Each path below is one point turned by a fixed rotation once a step. After each direction that follows a path, write how fast that rotation turns it, in degrees each step (0 if it stays still).
Each turn is a multiple of 5 degrees from 10 to 175, or 0.
Each row of a path follows its step; steps can be skipped.
path 1
step 0: -.05	-.13	.32	-.05	.03	.07	.03	.20	.01	-.08	.02	-.11	.33	-.01	-.02	-.14	-.09	-.13	-.07	-.05	.05	-.09	.17	.03	.31	.04	-.07	-.14	.08	-.21	-.06	-.02	.13	-.04	-.09	.09	.05	-.01	.23	-.01	.02	.13	-.02	.06	-.08	-.07	-.17	.16	.25	.12	-.15	.01	.08	-.04	-.21	-.15	-.06	.09	-.07
step 2: -.03	.20	.01	.12	.10	-.25	-.13	-.20	.01	.03	.19	-.09	.37	.33	.20	.00	.06	-.06	.02	-.04	-.02	.20	-.16	.11	-.05	.05	-.16	-.24	-.12	-.01	-.18	.19	.14	-.06	-.06	.16	.11	.08	.06	.06	-.01	.09	.11	-.04	.02	-.07	.16	-.05	.06	-.03	-.01	.01	-.04	-.01	.03	-.08	-.11	.03	-.01
step 3: -.04	-.27	.26	.12	-.03	-.07	-.22	-.04	-.04	-.02	-.06	-.06	.14	.07	.08	.01	-.25	.03	.00	.03	.08	.22	.14	.04	.24	.03	.03	.04	-.13	.14	.01	-.05	-.22	-.05	-.22	-.12	.01	.21	.18	-.09	-.11	-.14	.07	-.02	.11	-.07	-.10	-.13	.07	.21	.15	.05	-.19	.13	-.05	-.11	-.08	-.02	.17
step 4: .00	-.03	.34	.09	-.07	-.07	-.04	-.07	-.06	.22	-.09	-.08	.07	-.04	.04	.01	-.06	.15	-.07	-.22	-.16	.15	-.03	.14	.20	.40	.08	-.06	.03	-.02	-.01	.14	.11	-.01	-.09	.01	.03	-.17	-.09	.12	-.09	.25	-.13	.18	-.07	.22	-.06	.04	-.06	-.04	-.06	.01	-.07	-.08	-.06	.16	.05	-.11	.14
step 6: -.06	.05	.18	-.14	-.02	-.13	.22	-.19	.13	.13	-.10	-.16	-.05	.39	.03	-.04	-.07	-.04	.08	.01	.23	.00	-.01	.03	.18	-.01	.08	.08	-.06	-.12	.01	.16	.29	-.24	-.19	-.14	-.09	.13	.06	-.11	-.07	-.04	.02	-.15	.02	.06	.02	-.17	.06	.11	.04	-.05	.03	.11	.11	.13	-.04	-.22	.02
step 7: -.12	-.04	.28	.11	.12	-.11	-.21	.10	-.07	.05	-.08	.03	-.01	.16	.27	-.12	.23	-.05	-.08	-.03	-.07	.30	.18	.22	-.12	.10	.00	-.22	.01	-.01	-.07	-.11	.19	-.02	.04	-.02	-.02	.07	.00	-.02	-.05	-.08	.02	-.11	.12	-.18	.01	.03	-.05	-.02	.02	-.23	-.12	-.21	-.05	.16	-.14	-.11	.06
step 8: -.03	.00	.25	.19	-.01	.09	.09	-.15	.09	.11	.03	-.11	.06	.30	-.08	.03	.00	.12	-.02	.03	-.15	.07	.25	.14	.12	.14	.31	.15	.09	.06	.03	-.16	-.09	.10	-.10	.05	.25	.19	.12	-.13	.04	.01	.06	.03	-.01	-.12	.01	-.06	.15	-.15	-.10	.21	-.09	.01	-.20	-.02	.06	.11	.07
step 9: .03	.07	.20	-.04	.04	.09	.04	.01	.00	.04	.08	.05	.14	.11	.22	.19	.17	-.13	.03	.07	-.03	-.03	.06	.11	.22	.12	-.01	.18	-.13	.10	-.08	.11	.15	.12	-.38	-.35	.12	-.12	-.29	-.01	-.05	.12	-.13	.08	-.02	.09	.03	.09	.03	-.09	.05	-.18	-.12	.09	-.02	.07	.08	-.08	-.11
step 10: .16	-.22	.10	.09	.06	-.15	.03	.11	.25	.01	-.06	-.22	.04	.22	.16	.08	-.01	-.30	.15	-.03	-.01	-.05	.12	.02	-.12	.02	.06	-.16	.19	.12	-.02	.09	.12	-.01	.12	-.07	.10	.07	.12	.08	-.17	.05	-.14	-.10	-.02	-.03	.02	-.18	-.12	-.18	-.26	-.14	-.17	.16	.07	-.15	-.04	-.08	.06
step 11: -.11	-.30	.22	.08	.14	.10	.06	-.15	.09	.03	.08	-.01	-.13	.11	.18	.05	.06	-.04	-.01	-.18	.01	.07	-.08	-.03	.19	-.01	.10	-.04	.10	-.21	.08	-.02	.07	.03	-.16	-.09	.03	.18	-.02	.00	.09	-.04	.16	-.16	-.43	-.14	.02	-.11	-.05	.15	-.04	.01	.05	.08	-.17	.13	-.18	-.12	-.11
Directions:
.08	.03	.01	.02	.06	-.02	.00	.01	.00	.05	.03	.00	.00	-.05	.02	.02	.02	.01	-.02	.05	.04	-.05	.06	.02	.01	.03	.01	.01	.04	.02	-.01	-.07	.03	-.02	-.05	.06	-.03	.05	-.07	-.08	-.06	.03	.03	-.02	-.01	-.02	.02	.01	-.05	.00	-.04	-.05	.08	.03	-.03	-.06	-.01	.01	-.03 -> 35
.06	.01	.00	-.02	-.01	.00	.02	-.05	.02	.03	-.05	-.01	-.01	-.03	-.11	-.03	.00	.08	.01	.02	.07	.10	.02	.04	-.03	.00	.04	.00	.05	-.04	-.05	.05	-.04	.03	.00	.00	-.04	-.05	-.01	-.03	.04	-.01	-.01	-.04	.04	.03	.01	.01	.01	.03	.01	-.07	-.03	-.03	-.03	-.01	-.07	-.06	-.01 -> 40
-.07	.02	.03	-.02	.00	-.02	.03	.02	.06	-.04	.04	-.09	-.06	-.07	-.01	-.01	-.03	.00	.06	-.01	.01	-.01	.03	.04	.06	.03	-.04	.03	.00	.00	-.06	.00	-.03	.05	.04	.03	.05	.05	-.04	.03	.00	.02	.00	.03	.02	.03	-.04	.04	.03	-.06	.03	-.03	.01	.02	.05	-.01	.00	-.04	-.06 -> 80
-.01	.05	.01	.07	.01	.03	.00	.01	-.02	-.04	-.04	.03	.04	.06	-.01	.00	.02	.01	.00	.03	.01	.03	-.05	.05	-.04	-.02	.01	.05	-.02	-.03	-.02	-.05	-.04	-.09	-.04	.06	.08	-.03	-.01	-.01	.01	-.02	.02	.03	.07	-.05	-.07	.01	.00	-.10	.06	-.02	.01	.02	.01	.00	-.03	.00	-.02 -> 60
path 2
step 0: .01	.36	-.18	.12	.03	-.12	-.04	.12	.19	.06	.09	-.06	-.03	.09	-.08	.13	.03	-.22	.08	.18	.23	.15	-.02	.32	.08	-.15	-.13	-.02	.09	.17	.06	-.04	-.19	.08	.19	-.03	-.14	.13	-.22	.13	.21	-.09	-.20	.29	-.14	-.12	.32	-.03	.07	.08	.15	-.01	-.20	-.01	-.09	-.02	.08	-.16	.20
step 1: .01	-.26	.13	-.05	-.19	.20	.04	.24	.15	-.15	.04	.05	.08	-.18	.14	.17	.05	-.09	.11	.08	-.09	-.13	.07	.27	.01	-.06	-.09	.28	-.17	-.12	.09	.26	.03	-.02	.09	-.14	-.05	-.05	-.04	.11	-.19	-.01	.05	.09	-.28	.16	.03	.07	.21	-.03	-.01	.05	-.06	.32	-.03	.08	-.22	.41	.06
step 3: .05	.11	-.06	.12	-.22	.17	.12	.01	.10	.02	.27	-.07	-.14	.13	.00	-.29	-.29	.13	.00	-.06	-.21	.25	-.09	.00	-.20	-.12	.19	-.01	-.02	-.23	-.07	-.07	-.28	-.15	-.13	.09	-.11	.09	.22	.08	.16	-.03	-.16	-.19	.16	-.18	-.05	-.08	-.07	-.04	-.11	-.17	-.21	.16	-.20	-.21	.14	-.11	.09
step 4: -.13	.15	.24	.30	-.17	.26	-.07	-.09	.00	-.04	-.15	-.08	.05	-.01	.16	-.02	-.13	-.14	-.01	-.13	.16	.10	.01	.10	.01	-.02	.05	-.02	-.10	-.06	-.17	-.12	.26	-.12	.12	.28	.12	-.26	.12	-.24	-.07	.16	.18	-.13	-.05	-.12	.33	.18	.17	.03	.09	.13	.26	-.07	-.11	.09	.21	.13	.03
step 5: .11	.19	-.31	.09	.32	-.08	.11	-.16	-.20	.02	-.13	-.13	-.03	-.25	.05	.01	-.15	.00	.17	.16	.18	.08	-.13	-.10	-.03	.13	-.39	-.08	.11	-.01	.05	-.09	.00	-.05	.16	-.20	.00	-.02	-.22	-.18	-.09	-.02	.07	.27	.01	.10	.16	-.04	.18	.12	.00	.17	-.21	.11	-.17	-.01	.08	-.07	-.25
step 6: .06	-.08	-.02	-.25	-.02	.09	.04	.17	-.08	-.01	.10	.11	-.05	.04	.13	.20	.03	-.10	.20	.16	.04	.07	.25	.32	.29	-.01	-.10	.16	.03	-.08	.27	.13	-.34	.11	.05	.19	.07	.04	-.11	.02	.21	-.01	-.17	.12	-.13	-.03	.05	.19	-.07	-.25	-.34	.08	-.21	.00	-.13	.05	-.07	-.11	.22
step 8: -.07	.29	-.18	-.08	-.03	.00	.00	.13	.01	-.12	.06	-.04	.26	.04	-.05	-.18	-.31	.16	-.15	-.12	-.02	-.02	-.12	-.14	-.03	.14	-.16	.31	-.20	-.03	.00	.14	.07	-.13	-.21	-.22	-.33	.05	.07	.11	-.09	.12	-.10	-.16	-.04	.08	.14	-.24	-.07	-.27	.22	-.15	-.05	.16	-.10	-.16	.08	.18	.02
step 9: -.03	-.11	-.04	.09	-.14	.32	.14	-.02	.29	.03	.19	-.08	-.12	.05	.15	-.26	-.25	.04	.03	-.13	-.10	.09	-.10	-.03	.12	-.04	.03	-.05	.21	-.16	-.12	-.22	-.03	.26	.22	.17	.02	.02	-.18	-.14	-.04	-.04	-.02	-.41	-.05	-.05	-.04	.09	.10	-.23	-.12	.02	.28	.20	-.11	.07	.09	-.10	-.09
step 10: -.02	-.01	.09	.07	-.11	.01	.22	-.23	-.08	.06	-.15	-.02	-.03	-.19	-.03	-.10	-.10	-.06	.12	.18	-.07	.18	-.05	-.15	-.09	-.02	.03	-.31	-.16	-.22	-.12	-.05	-.06	-.08	.22	.00	.33	-.21	.15	-.13	.00	.44	.01	.19	.22	-.01	.36	-.02	.14	.13	.02	-.04	-.12	-.08	-.10	.05	-.05	-.12	.09
step 11: .12	.31	-.26	.12	.15	-.09	.04	-.15	-.32	-.19	.00	-.01	.15	.17	.22	.26	.00	.02	.25	.05	.22	-.05	.05	.09	.14	.11	-.04	-.03	.08	-.23	.06	.17	-.05	-.30	-.03	.17	-.08	-.05	.02	-.05	-.09	.02	.07	.19	-.10	-.11	-.15	.02	-.07	-.02	-.21	.29	-.05	-.02	-.20	-.11	.22	.12	.03
Directions:
-.01	.07	-.03	.03	.06	.00	-.03	.02	.00	.02	-.01	.03	.03	.08	.01	.02	.00	-.01	.01	-.01	-.01	-.01	.04	.05	-.01	-.11	.06	.02	-.05	.05	-.07	-.06	.00	-.09	-.07	.03	-.02	.03	.01	.02	-.06	.03	-.02	.01	.07	-.03	-.02	.01	-.01	.00	.01	-.02	-.01	-.01	-.05	.02	.01	.00	-.01 -> 90
-.01	-.06	-.02	.03	-.01	-.02	-.04	-.03	.01	.07	-.03	-.02	.08	-.04	-.01	.03	.01	.06	-.04	-.01	.00	-.02	-.03	-.03	.03	-.02	-.01	-.03	.01	.06	.02	.00	-.05	-.02	.04	-.05	.01	.01	-.02	.02	.02	.00	-.04	.04	.06	-.02	.02	-.01	.05	-.02	-.05	-.07	-.01	.00	-.03	-.04	.12	.06	.04 -> 140
-.04	-.05	.02	.04	-.05	.02	-.02	-.03	.04	-.02	-.04	-.01	-.03	.07	.02	.05	.08	.01	.03	-.03	.04	.04	-.01	-.03	-.05	.05	-.01	-.01	-.05	-.01	-.06	.04	.03	.02	.01	.03	-.05	-.02	.03	.03	-.08	-.01	-.03	.07	.04	.01	.02	-.03	.02	-.02	.06	.07	-.05	.03	.01	-.02	.03	-.02	.07 -> 110
-.03	.04	.00	.00	.02	.00	-.05	.00	-.04	-.02	.01	.06	-.06	-.02	-.01	.07	.02	-.06	.02	-.03	-.01	-.02	.06	-.03	.01	.05	.07	-.01	-.03	.06	.05	.03	-.07	-.07	.04	-.05	-.03	-.04	-.03	-.03	.04	-.01	-.08	.01	-.04	.01	-.01	.00	.04	.01	.02	.02	.01	.07	.00	.06	.03	-.05	-.04 -> 60
.06	-.01	-.01	-.03	.01	.01	-.05	-.01	.03	-.03	.02	-.02	-.02	-.01	.08	.03	.01	.05	.01	.04	-.03	-.04	-.01	.10	.04	.05	-.02	.04	-.01	.06	-.05	.09	-.01	.01	-.01	-.03	.05	.02	-.06	.04	.01	.00	-.04	-.06	.02	.02	.01	.01	-.03	.04	.08	-.01	-.05	-.03	.02	.01	.01	.00	.01 -> 60
path 3
step 0: -.07	.01	.24	.19	-.13	.00	-.06	-.03	.07	.15	.19	-.03	.20	-.23	-.10	-.10	-.12	-.04	.28	.07	.11	.16	-.03	-.09	.18	.18	.28	.05	.19	.08	.07	.23	-.05	.11	-.06	-.03	.14	-.05	-.11	.21	.29	-.16	.11	-.01	.05	.22	.00	.04	.11	-.10	.10	.05	.27	-.04	-.10	.05	-.14	.26	-.09
step 1: .11	-.04	.16	-.08	-.13	-.08	-.12	-.04	.12	.18	-.16	-.22	-.02	.13	-.07	-.09	-.20	-.06	-.10	.00	.23	-.26	-.01	.02	.20	.19	.30	.07	-.15	-.11	.04	-.14	-.11	.13	.00	-.14	.04	-.15	.02	.13	.10	.09	.05	.17	-.14	.28	.21	-.19	-.07	-.08	.16	.03	-.02	.21	-.17	.05	-.06	.29	-.13
step 2: -.07	-.02	.11	.20	-.10	-.01	-.04	.05	.36	.22	.00	.41	.00	-.01	-.25	-.08	.04	-.20	.02	-.09	.03	-.14	-.06	.14	.16	.01	.11	-.04	-.11	.16	.05	-.02	-.35	.12	-.01	-.01	-.09	-.20	.28	-.13	.02	.01	-.16	-.11	.01	.20	.07	.08	.06	.06	.08	-.13	-.02	.12	-.17	.07	-.12	.15	-.19
step 3: -.22	.04	.13	.04	-.09	-.13	-.25	-.11	.31	.00	-.18	-.01	.24	-.09	-.15	.10	-.07	-.02	.23	.08	.20	-.01	-.14	.12	.02	-.04	-.21	-.05	-.08	.01	-.09	.15	-.11	-.05	-.36	.06	-.05	-.16	.04	.08	.13	-.13	-.12	-.04	-.09	-.07	.26	-.13	.06	-.28	-.07	.10	.03	.09	-.17	.07	-.19	.21	.00
step 4: .04	.08	.29	.02	.00	-.10	-.03	-.14	-.08	-.12	-.25	.17	.14	-.05	-.32	-.11	-.16	-.17	-.19	.01	.08	-.26	-.05	.06	.13	-.03	-.10	-.23	.03	-.05	-.28	.06	.02	.12	.01	-.06	-.14	-.12	-.08	.10	-.02	-.03	-.16	-.03	-.11	.00	.20	-.17	-.35	.06	.03	-.08	.07	-.06	.11	.02	-.03	.35	-.18
step 7: .07	-.08	.33	.21	.06	.06	-.10	-.09	.05	-.02	.09	.30	.29	-.23	-.10	-.17	-.10	.08	.04	-.14	.05	-.03	-.04	-.10	-.18	.05	.04	-.22	.05	.08	-.04	-.06	-.16	.13	.19	.02	.17	-.16	-.11	-.07	.19	-.01	.08	-.01	-.10	.16	-.22	.24	-.28	-.09	.01	.01	-.18	-.12	.04	.07	.02	.33	-.03
step 8: .04	-.15	.30	.03	-.09	.00	-.02	-.02	.44	.14	.02	-.13	.05	-.09	-.21	.02	-.11	.23	.07	.06	.17	.09	.15	-.17	-.04	-.04	.04	-.05	.18	.07	.14	.06	-.01	.00	.10	-.06	-.06	-.03	-.21	.42	.18	.19	.04	.06	-.03	.19	.06	.09	.03	-.31	.19	.01	.05	.08	-.03	.05	-.01	.17	.04
step 9: .05	.06	.16	.13	-.12	-.04	-.07	.03	.16	.15	-.18	.09	.04	-.23	-.01	-.10	-.28	-.02	-.02	-.01	.03	-.02	-.02	-.02	.09	-.02	.48	-.05	.00	.06	.01	-.14	-.28	-.13	.12	-.15	-.03	.01	-.14	.10	-.06	-.15	-.12	.20	.07	.36	.08	-.26	.02	.01	.19	-.05	.10	-.14	-.08	-.10	-.08	.16	-.24
step 10: -.19	.08	.33	.05	-.04	.10	-.01	-.06	.20	.24	.03	.10	.08	-.10	-.12	-.06	-.15	-.22	.30	.00	.04	-.16	-.10	-.01	-.14	.07	.27	.04	.01	-.03	.02	-.02	-.26	.14	.04	-.20	.12	-.26	.10	.01	.14	-.13	.17	-.13	-.14	.01	.07	-.04	.00	-.03	.14	.18	-.09	.25	-.30	.09	-.15	.01	.03
step 11: -.03	-.13	-.03	.09	-.12	-.03	-.01	.07	.15	.13	-.19	-.02	.09	-.02	-.37	.03	-.13	-.28	-.09	-.02	.10	.01	-.18	.26	.10	.05	-.01	.11	.12	.04	-.08	.08	-.05	-.08	-.17	-.03	-.18	-.16	.01	.13	.13	.23	.03	.01	-.13	.29	.23	-.05	-.16	-.25	.03	-.02	.02	.02	-.23	.33	-.21	.10	-.06
Directions:
.00	.04	-.05	-.01	-.04	.01	.04	-.02	.01	-.06	.04	-.01	.01	-.05	-.01	-.03	.00	.00	-.05	-.02	.00	-.01	-.02	.06	.02	.00	.02	.01	-.02	.01	-.01	-.10	-.01	.03	.00	-.01	-.08	.02	-.07	-.08	-.02	.03	-.02	.07	-.06	.03	.04	-.04	-.03	-.02	.05	-.02	.00	-.03	.09	.04	.00	-.02	-.03 -> 145
.00	.03	-.02	-.05	-.02	-.08	.01	-.02	.02	-.03	.02	-.11	-.03	-.01	.00	-.01	-.05	-.02	-.02	-.01	-.01	.04	-.04	.04	-.03	.02	-.03	-.02	.07	.07	.05	-.03	-.02	.02	-.01	.07	-.01	-.07	.00	.09	.02	-.01	.02	-.03	-.04	.00	-.03	.00	.07	-.03	-.04	.02	-.01	.02	.01	.00	-.02	-.03	-.06 -> 140
.09	.00	.00	-.03	.06	.00	.02	.02	-.02	.07	.00	.05	.05	-.01	-.01	-.08	-.05	-.04	-.08	-.08	.01	.05	-.02	.02	.05	-.07	.03	-.03	-.03	.02	-.05	-.02	-.03	.02	.04	.05	.01	-.01	.01	-.02	.01	.01	.00	-.02	.01	-.04	-.02	-.01	.02	.02	-.05	-.03	.05	-.06	-.04	-.02	.02	-.02	-.03 -> 145
-.07	.05	-.03	-.06	.02	.02	.01	-.04	.01	.07	-.01	.04	-.05	.06	.07	.00	-.02	-.02	.00	.03	.04	-.02	.01	.00	-.01	.03	.07	.05	.08	-.02	-.05	-.04	.00	.07	.05	.00	.03	.02	.08	-.03	.01	.02	-.02	.04	.01	.02	-.03	-.04	.01	.00	-.02	-.01	-.08	-.01	-.02	.03	-.04	-.02	-.03 -> 85
-.01	-.01	-.02	-.02	-.03	.00	-.02	.07	.00	-.01	.00	-.03	-.03	.04	.02	-.05	.01	-.08	.06	.00	.00	-.04	-.10	-.03	.02	.05	.01	.00	-.04	.02	-.02	.01	.00	.02	.00	-.03	-.05	.04	.01	-.02	.04	.04	-.03	-.06	-.04	.05	.00	-.03	.10	.02	-.01	.01	.07	-.01	-.04	.06	.05	.05	.03 -> 35
.02	.03	-.05	.04	.08	.00	.01	.00	.00	.00	-.01	-.01	.03	.00	-.02	-.02	-.08	-.03	.04	-.04	-.01	.02	.02	-.03	.03	.05	.06	.07	-.02	.06	.08	.01	-.03	.00	.00	-.07	.01	.01	.04	.03	.00	.03	.07	.02	.04	.05	.04	-.01	-.03	.00	.00	.04	.04	.03	.02	.04	-.07	-.06	.04 -> 35
.02	.06	.00	-.04	.03	-.05	-.03	-.05	.00	.01	-.03	-.02	.05	.02	-.03	.02	.07	.01	.02	-.04	-.01	.03	.02	-.03	.00	.02	.03	-.07	.01	.05	-.03	.04	.05	-.06	.04	-.04	.02	-.05	.02	-.02	-.04	-.02	.01	.03	-.04	-.01	.04	.04	.06	.03	.02	-.04	-.04	-.05	.04	.11	.04	.00	.01 -> 40
